In the data rows, zero lies at 4.5, halfway between 4 and 5.
Each pair is two rows. How far apart are they, by a hidden measure? 0 means very close, and 20 very far. Two or three weighted sums of its numbers give each row a place; it is the straight-line distance between the places.
4,5,4,4,4,5,4,5,5,5,5,4,4,5
4,3,9,4,4,3,5,4,4,3,4,9,3,3 -> 8
3,5,4,4,3,8,5,3,4,4,5,4,4,5
3,3,4,4,7,4,5,7,6,9,4,3,3,3 -> 7
5,4,4,4,4,4,6,6,5,4,5,4,4,6
8,6,4,3,4,4,4,3,3,4,3,4,6,5 -> 4
3,4,3,4,3,9,4,4,4,5,5,3,4,4
3,4,5,5,6,4,5,5,5,6,4,3,4,5 -> 5
3,4,7,6,4,4,3,3,5,5,3,7,5,3
5,4,4,4,3,4,7,5,5,3,7,4,4,6 -> 15
4,5,3,3,3,7,5,4,4,4,9,4,4,4
4,5,4,5,4,5,4,4,4,5,5,6,4,4 -> 4
3,4,6,6,5,4,5,5,4,5,3,6,4,4
4,4,5,5,5,4,5,5,5,5,3,4,5,4 -> 7
6,5,4,4,4,3,3,4,4,3,3,5,8,6
5,4,4,5,5,4,4,4,3,5,4,3,5,6 -> 8
4,4,5,5,5,3,6,4,6,4,5,7,4,3
4,4,4,3,4,4,4,4,7,4,8,5,3,4 -> 3
6,6,4,3,5,4,4,6,4,6,4,3,4,5
5,6,3,3,3,4,5,5,4,3,8,4,4,7 -> 5
5,6,3,3,5,4,5,6,4,4,6,3,4,6
4,6,3,3,3,5,3,4,4,4,5,4,8,5 -> 7
9,6,4,4,3,4,3,3,3,3,3,6,6,5
5,5,5,4,5,3,4,3,4,4,4,6,6,4 -> 9
3,3,6,5,7,3,5,4,5,7,3,6,3,3
4,5,5,5,3,5,4,4,4,4,5,4,4,5 -> 7
6,5,5,8,4,3,4,3,3,4,3,5,5,4
6,9,3,3,4,4,5,4,3,3,5,3,5,5 -> 6
4,3,5,5,5,3,7,6,5,5,5,4,4,5
6,8,3,3,3,5,4,4,3,3,6,4,5,5 -> 11
3,3,4,5,6,4,6,6,6,5,5,3,3,3
4,5,4,5,3,5,4,4,4,7,4,5,4,5 -> 5
9,4,4,3,4,3,4,6,4,3,5,6,4,4
3,4,4,6,4,8,4,4,6,4,5,4,4,3 -> 13
4,5,6,5,3,4,3,3,5,4,4,9,4,3
4,4,5,4,5,3,5,5,5,5,4,6,5,4 -> 5
3,4,4,6,4,4,4,4,4,9,4,4,4,4
3,4,3,3,4,5,9,4,4,3,8,3,4,5 -> 14
4,5,5,6,3,5,3,3,3,4,3,5,8,4
7,9,3,3,3,5,3,3,3,4,3,3,5,4 -> 10
3,3,4,5,3,9,3,3,3,5,4,7,4,3
5,7,4,4,3,5,3,3,4,5,3,4,6,5 -> 8
9,8,3,3,3,4,3,3,3,3,3,6,5,4
4,4,5,5,4,4,5,6,5,4,6,4,3,5 -> 5
4,4,4,3,4,4,6,7,5,4,9,4,3,4
4,4,3,3,3,5,3,3,3,3,4,9,4,4 -> 5
6,8,4,3,3,4,3,4,3,4,5,3,5,5
4,4,6,4,5,3,6,5,7,3,4,5,4,4 -> 17
6,5,3,4,4,4,4,4,4,4,6,3,5,8
3,3,3,6,7,4,6,6,5,7,4,3,3,3 -> 11
3,3,3,3,5,5,5,9,4,6,6,3,3,5
4,4,5,5,4,6,5,4,4,6,4,4,5,5 -> 15
4,4,6,5,7,4,5,5,4,4,4,3,4,5
3,3,3,3,3,3,3,3,3,3,3,3,3,9 -> 13
3,4,4,4,3,6,4,4,5,6,5,4,4,5
7,6,5,4,4,4,4,3,4,3,3,5,7,4 -> 5
5,4,3,4,5,4,4,5,4,5,4,3,5,8
3,3,4,6,7,4,6,4,7,3,4,4,5,4 -> 12
4,4,4,4,4,4,5,6,5,5,7,4,3,4
3,3,4,5,5,4,6,6,7,4,5,3,4,4 -> 10
4,4,6,5,4,4,5,4,4,3,5,8,5,3
6,6,5,4,4,4,3,3,3,3,3,5,8,5 -> 5
4,4,3,3,4,4,5,7,4,4,9,3,3,4
4,4,5,6,6,3,5,6,5,6,4,4,4,5 -> 7
4,6,4,4,3,5,4,4,4,7,3,4,4,4
4,4,5,5,5,4,5,5,7,5,5,3,4,5 -> 10
4,3,3,4,5,4,5,8,6,7,5,3,3,4
7,6,4,3,3,4,3,4,3,5,5,5,4,6 -> 5
6,6,4,5,3,4,4,4,4,4,3,3,8,5
4,5,4,4,3,5,4,4,5,4,5,4,4,6 -> 5
4,4,6,5,6,4,4,5,5,4,3,4,4,5
4,4,4,7,5,4,6,4,5,4,3,3,4,5 -> 7
4,5,4,4,3,7,4,3,4,4,4,7,5,4
4,4,5,6,3,6,4,3,4,4,5,5,5,3 -> 5
3,3,3,4,4,6,7,6,6,4,8,3,3,4
4,6,5,6,5,4,4,3,4,3,4,5,5,5 -> 12
5,8,3,3,5,4,5,5,4,4,5,3,4,6
4,5,3,3,3,6,5,5,5,6,4,3,4,6 -> 10
4,4,4,5,6,4,5,5,5,5,4,4,5,4
6,4,3,3,5,4,4,6,5,5,4,3,6,6 -> 9
5,5,4,5,5,4,4,4,4,5,3,4,5,7
4,4,5,6,4,5,4,4,4,6,3,5,5,4 -> 5
4,4,6,4,5,3,6,6,6,4,4,4,4,3
5,4,6,4,4,3,5,4,5,4,4,6,5,5 -> 4
8,4,4,4,9,3,3,4,4,3,3,4,5,4
6,8,3,3,3,5,3,3,3,4,3,4,9,4 -> 8
4,4,5,6,7,4,4,4,4,5,3,4,6,4
3,3,5,7,6,4,7,5,4,4,3,4,5,4 -> 5
3,3,6,7,9,3,4,4,3,5,3,4,4,3
5,5,4,5,5,4,4,4,5,4,3,4,6,5 -> 17
4,5,4,4,5,4,5,6,6,4,5,4,4,5
7,4,4,4,6,3,3,4,4,3,3,4,7,5 -> 4
4,3,3,7,6,4,5,4,4,4,3,3,5,8
8,5,5,4,5,3,3,4,4,3,3,3,6,5 -> 8
5,3,3,3,5,3,5,9,7,4,5,3,3,4
9,9,3,3,4,4,4,4,3,4,5,3,3,5 -> 10
5,5,4,4,4,4,3,3,3,3,3,4,9,6
4,4,6,5,6,4,5,5,4,6,3,4,5,4 -> 8
9,6,4,3,3,3,4,4,4,3,5,6,4,3
7,5,8,4,4,3,3,4,3,3,3,8,4,3 -> 11
9,9,4,3,3,4,3,3,3,3,3,4,5,4
4,4,4,5,5,4,4,5,5,6,4,4,4,6 -> 7
4,4,4,6,4,4,5,3,4,5,4,4,6,5
3,3,3,5,6,5,5,9,6,6,5,3,3,3 -> 16
4,4,7,6,4,4,5,4,4,3,4,6,4,3
3,3,4,5,4,5,5,5,6,6,7,3,3,5 -> 9
9,4,3,3,4,3,3,6,3,3,4,3,4,5
5,4,4,5,6,4,5,4,4,3,3,3,6,6 -> 15
5,4,6,4,5,3,4,5,5,6,4,5,3,3
4,5,5,4,4,4,4,4,5,5,5,6,4,4 -> 2
4,4,6,4,3,4,3,3,4,4,3,9,4,3
4,4,7,5,4,4,4,3,4,3,4,6,6,4 -> 8
4,3,4,4,4,4,6,5,8,5,6,3,3,5
8,3,3,4,4,4,5,6,5,7,4,3,3,3 -> 14
3,3,7,4,3,4,4,3,5,7,4,9,3,3
4,4,4,4,4,5,5,5,4,6,5,4,4,7 -> 7
5,5,5,3,4,3,5,6,5,5,4,6,3,3
4,4,7,5,5,3,6,4,4,4,4,7,4,3 -> 10
3,3,6,8,5,4,4,3,6,6,3,5,4,3
4,4,5,5,5,4,5,4,5,4,4,5,5,4 -> 6
7,8,3,3,3,4,3,5,3,4,4,4,5,5
5,4,6,5,4,4,6,4,5,3,5,6,4,3 -> 16
3,3,6,6,9,3,7,4,4,3,3,5,3,3
4,4,3,3,5,4,6,7,4,4,5,3,4,8 -> 17
3,3,5,8,5,4,6,4,4,5,4,5,3,4
4,4,5,4,6,3,4,5,4,4,4,5,4,6 -> 7
4,4,4,4,4,6,4,4,5,6,5,4,5,5
3,3,4,5,4,4,8,6,4,4,4,4,4,4 -> 3
4,4,5,6,6,4,4,4,7,5,4,4,4,4
8,6,4,3,3,4,3,3,3,3,3,5,9,5 -> 10
3,4,4,6,5,5,5,5,5,5,4,3,4,4
5,4,3,4,5,4,4,6,4,5,4,3,3,8 -> 9
6,7,3,3,3,5,4,4,4,4,5,4,4,6
5,6,5,5,4,5,4,3,4,4,3,4,6,4 -> 9
7,8,3,3,3,5,3,3,3,4,3,4,5,8
9,4,3,3,4,3,4,6,3,3,4,3,4,6 -> 6
4,4,6,7,6,3,5,4,4,4,3,4,5,4
3,3,4,4,5,4,5,4,6,4,4,9,4,4 -> 11
3,5,4,5,4,5,4,4,6,6,3,5,5,4
4,5,3,3,3,6,5,5,3,3,9,3,3,5 -> 9
3,3,3,4,4,6,5,5,6,5,7,3,3,5
5,5,6,5,4,3,4,3,4,3,3,8,6,4 -> 10
5,5,5,5,5,3,4,5,4,6,3,4,5,5
5,4,3,3,4,4,6,6,5,4,6,3,4,7 -> 12
3,4,4,5,5,4,6,5,5,4,7,3,4,4
6,7,4,3,4,4,4,5,4,4,5,5,4,6 -> 10
3,3,4,4,5,4,5,7,5,9,5,3,3,4
4,4,5,4,5,4,8,6,4,4,6,4,3,4 -> 5
4,4,7,6,4,4,4,4,4,5,4,5,4,4
5,4,4,5,6,4,4,3,4,4,3,3,7,6 -> 11
4,5,5,5,4,5,4,4,5,5,4,6,4,4
4,5,3,4,6,4,5,4,4,5,3,3,6,6 -> 6
4,5,4,4,4,5,4,4,5,6,4,5,5,4
5,5,5,4,4,4,5,4,5,3,4,6,4,5 -> 3
3,4,4,7,4,5,4,4,5,5,4,4,6,5
3,4,4,5,4,6,5,4,5,5,5,4,4,5 -> 3
3,3,3,3,4,7,5,7,4,3,9,3,3,5
3,3,6,4,6,3,5,6,8,6,3,4,3,3 -> 12
4,4,6,6,4,4,4,3,5,5,3,5,5,4
4,5,4,4,3,5,5,4,4,4,5,5,5,6 -> 6
4,5,4,4,5,4,5,5,4,6,4,3,4,5
4,4,4,4,6,4,5,4,5,5,4,3,4,5 -> 7
4,5,4,4,5,4,6,5,4,4,5,3,5,5
8,7,5,4,3,3,3,3,3,3,3,7,5,3 -> 8
4,4,3,4,5,5,5,6,5,4,6,3,4,7
4,4,4,6,5,4,5,5,5,5,4,4,5,4 -> 6
6,4,9,4,4,3,4,4,4,4,3,8,3,3
9,5,5,4,5,3,4,3,3,4,3,5,5,5 -> 7
3,4,3,3,3,9,3,4,4,4,7,3,4,4
3,3,4,4,6,4,6,5,7,8,4,3,3,3 -> 10
3,3,4,4,5,4,6,7,6,5,5,4,3,3
9,9,4,3,3,3,3,4,3,3,5,6,4,3 -> 14
4,3,3,5,6,4,4,5,4,7,3,3,5,6
3,4,4,4,4,4,6,6,6,5,6,4,3,4 -> 1
7,7,3,3,3,4,4,4,3,3,5,4,5,6
6,4,5,5,8,3,5,4,4,3,3,4,5,4 -> 10
3,3,3,4,3,9,3,3,4,4,7,4,3,3
4,5,4,6,5,5,4,4,3,4,3,3,6,6 -> 7
4,4,5,6,5,4,5,4,5,4,4,4,5,4
3,3,4,4,3,6,5,4,6,8,5,5,3,3 -> 7
5,3,4,4,8,3,5,7,6,4,4,3,4,4
7,5,3,3,3,4,4,5,4,3,5,3,4,9 -> 9
5,3,9,3,3,3,3,3,3,3,3,3,3,3
3,4,4,4,3,6,5,5,6,6,6,5,4,4 -> 9
4,5,4,3,3,4,4,4,5,4,7,6,4,5
4,5,3,3,5,5,4,5,4,8,5,3,4,5 -> 5
3,3,6,6,9,3,4,5,4,4,3,4,3,3
6,9,3,3,3,5,3,3,3,3,3,4,4,4 -> 10
3,4,4,5,4,5,4,6,6,5,6,3,4,5
5,4,5,3,3,4,5,4,5,4,6,5,4,6 -> 8
3,3,5,5,3,6,5,4,6,6,4,5,3,4
5,4,6,6,4,4,4,4,5,4,4,7,5,3 -> 9
5,4,6,4,4,4,5,4,4,4,5,6,4,4
5,4,7,6,7,3,4,4,4,4,3,6,5,4 -> 6
3,4,4,5,4,5,6,4,4,4,7,4,4,5
7,9,3,3,3,5,3,3,3,3,3,3,4,5 -> 10
4,4,5,4,4,4,5,4,5,5,5,6,4,4
4,3,5,5,7,3,6,7,5,3,4,3,4,5 -> 3
4,4,4,4,5,4,4,6,8,6,5,4,4,4
4,5,4,6,6,4,5,5,4,4,3,4,5,4 -> 10
7,5,5,4,3,4,3,3,3,3,3,4,9,4
5,5,5,4,4,4,4,4,4,4,4,4,7,5 -> 2
9,8,3,3,4,3,3,4,3,3,3,3,5,6
4,4,4,4,5,5,4,4,3,5,3,3,7,7 -> 11
3,3,5,5,6,4,7,6,5,5,4,4,4,3
3,4,4,6,4,5,5,4,5,4,4,6,4,4 -> 2
4,4,3,4,5,3,6,6,5,3,4,3,4,9
5,4,9,3,4,3,4,4,5,4,3,9,4,3 -> 14
3,3,7,5,9,4,5,4,5,3,3,4,4,3
4,4,3,4,4,5,6,6,4,6,6,3,3,5 -> 15
4,5,4,4,4,5,5,4,5,5,6,3,5,4
7,4,6,6,5,3,4,4,4,3,3,4,6,4 -> 3
3,3,5,9,5,5,4,4,5,6,3,5,3,3
5,9,3,3,3,6,4,4,4,4,7,4,4,5 -> 10
3,3,6,8,8,4,4,4,4,5,3,4,5,3
4,4,4,4,4,4,6,5,5,4,7,4,3,4 -> 14
6,7,4,3,3,5,3,3,3,6,4,4,5,5
4,5,5,5,4,4,5,3,4,3,4,7,6,4 -> 7
3,3,4,6,5,4,5,5,6,6,4,3,4,5
6,5,3,3,3,5,4,5,5,5,6,4,4,5 -> 8
4,4,3,5,6,4,4,4,4,5,3,3,6,7
3,3,5,8,4,5,4,4,5,7,3,6,3,4 -> 8
4,6,3,3,3,9,3,3,3,4,5,3,4,6
3,3,5,4,4,5,7,5,5,5,6,5,3,3 -> 6
5,8,4,4,3,6,3,3,3,4,3,4,6,4
9,5,5,3,3,4,3,3,3,3,3,5,6,4 -> 10
4,4,4,4,6,3,5,7,5,5,4,4,4,4
3,3,4,4,5,4,6,7,5,8,5,3,3,5 -> 4
6,6,6,4,4,3,4,4,4,4,3,5,5,4
8,7,5,4,4,3,3,3,3,4,3,5,5,4 -> 4
4,5,3,4,5,4,5,5,5,4,4,3,5,6
4,4,5,5,8,4,5,5,5,5,3,4,3,4 -> 9
3,3,3,5,8,4,6,7,5,5,4,3,3,4
3,3,6,7,6,4,5,5,6,5,3,4,4,3 -> 9
4,4,4,5,3,6,3,4,4,6,4,5,5,5
6,4,6,4,3,3,4,4,4,3,7,9,3,3 -> 4
3,3,5,9,4,5,4,4,3,7,4,5,4,3
5,3,5,4,5,4,5,6,5,6,5,4,4,4 -> 14
5,5,4,5,6,4,4,4,4,4,4,3,7,5
5,5,5,4,7,3,6,4,3,3,3,4,6,4 -> 2
4,4,4,5,5,4,5,4,5,7,3,4,4,5
3,3,7,5,5,3,4,5,5,6,4,7,3,3 -> 10
5,5,4,5,5,4,3,4,4,4,3,4,6,6
4,5,4,3,4,4,5,6,5,5,6,4,3,5 -> 5
4,3,9,4,4,3,5,4,4,3,3,4,4,3
4,5,3,4,3,7,4,3,4,5,4,3,5,8 -> 12
3,3,6,8,9,4,3,3,4,5,3,4,5,3
4,4,5,5,4,3,4,4,5,3,4,7,7,4 -> 16
4,3,6,6,9,3,3,4,3,4,3,4,4,3
4,8,4,4,4,5,4,3,3,4,3,4,6,7 -> 12
4,7,3,3,3,6,4,5,4,4,7,3,3,4
3,4,5,7,4,5,4,3,5,5,3,4,7,4 -> 16
5,7,4,4,3,5,3,3,3,4,4,4,7,6
5,5,7,5,3,4,3,3,4,4,3,9,5,3 -> 3
4,5,4,6,4,6,4,4,4,5,4,4,5,4
4,3,7,3,5,3,7,5,5,3,6,8,3,3 -> 7
3,4,5,6,4,5,4,4,5,5,3,5,5,4
4,4,3,4,7,4,5,7,5,6,5,3,3,4 -> 9
4,4,6,4,4,3,6,5,5,3,6,5,4,4
4,5,3,3,4,5,4,5,4,4,5,3,4,9 -> 8
7,6,5,3,3,3,4,4,4,3,5,9,4,3
3,3,7,8,9,4,4,4,4,4,3,4,4,3 -> 16
4,4,6,5,5,3,5,4,5,4,4,7,4,3
9,9,3,3,4,3,3,3,3,3,3,3,6,4 -> 9
3,3,4,4,5,4,8,8,5,4,8,3,3,3
4,4,5,6,8,3,5,4,3,4,3,4,6,5 -> 9
7,5,4,4,4,4,3,4,3,3,3,4,7,6
5,4,4,4,7,3,6,5,4,3,5,4,4,5 -> 6
3,3,3,3,3,9,4,4,4,3,9,3,3,3
3,3,5,5,5,4,7,6,5,4,6,4,3,3 -> 3
3,4,5,7,4,5,4,3,4,5,3,5,6,5
3,4,4,4,4,6,6,4,5,4,7,5,3,4 -> 6
4,4,4,7,5,4,5,4,5,4,4,5,4,4
3,3,3,3,4,3,4,4,3,3,3,3,3,9 -> 9
3,3,3,3,3,3,9,3,3,3,3,3,3,3
4,4,6,5,7,4,5,4,5,4,4,4,4,5 -> 12
4,5,3,3,3,7,4,5,4,6,7,4,3,4
5,7,4,4,3,6,4,3,3,4,4,4,6,5 -> 7
3,4,4,5,3,6,4,4,5,8,5,5,4,4
4,5,3,3,3,9,3,4,3,4,8,3,3,5 -> 7
5,4,4,4,4,4,5,6,4,4,6,4,4,5
9,5,5,4,5,3,3,3,4,3,3,5,6,4 -> 6
5,5,3,4,3,5,4,4,5,4,5,3,5,8
4,4,3,5,3,6,5,4,4,4,7,4,5,5 -> 8
3,3,7,4,6,3,4,5,6,5,4,6,3,3
3,3,5,8,4,5,4,3,6,6,4,5,4,4 -> 6
3,4,3,4,9,6,4,4,4,4,5,3,4,6
5,6,4,4,4,5,4,3,3,4,3,5,6,4 -> 6
3,3,9,3,3,3,3,3,3,3,3,3,3,3
6,5,5,3,5,3,4,4,4,4,3,5,6,5 -> 10
3,4,7,4,5,4,5,4,3,7,4,7,3,3
4,4,4,4,4,4,6,5,5,3,7,4,4,5 -> 13
3,3,3,4,4,3,3,4,4,4,3,3,9,3
3,3,7,5,5,4,5,4,6,6,3,7,3,3 -> 5
3,3,4,6,6,4,5,5,6,8,4,4,3,3
3,4,3,4,4,4,4,8,6,5,5,3,4,6 -> 12
4,4,3,3,4,4,5,8,5,6,5,3,3,5
3,3,3,4,4,6,5,6,5,5,7,3,3,5 -> 8
4,5,4,5,4,6,5,4,4,6,5,4,4,4
8,7,3,3,3,4,3,3,3,3,3,7,5,5 -> 8
4,5,3,3,3,8,3,4,3,3,8,3,4,6
4,3,6,4,5,3,5,5,6,5,4,5,5,3 -> 11
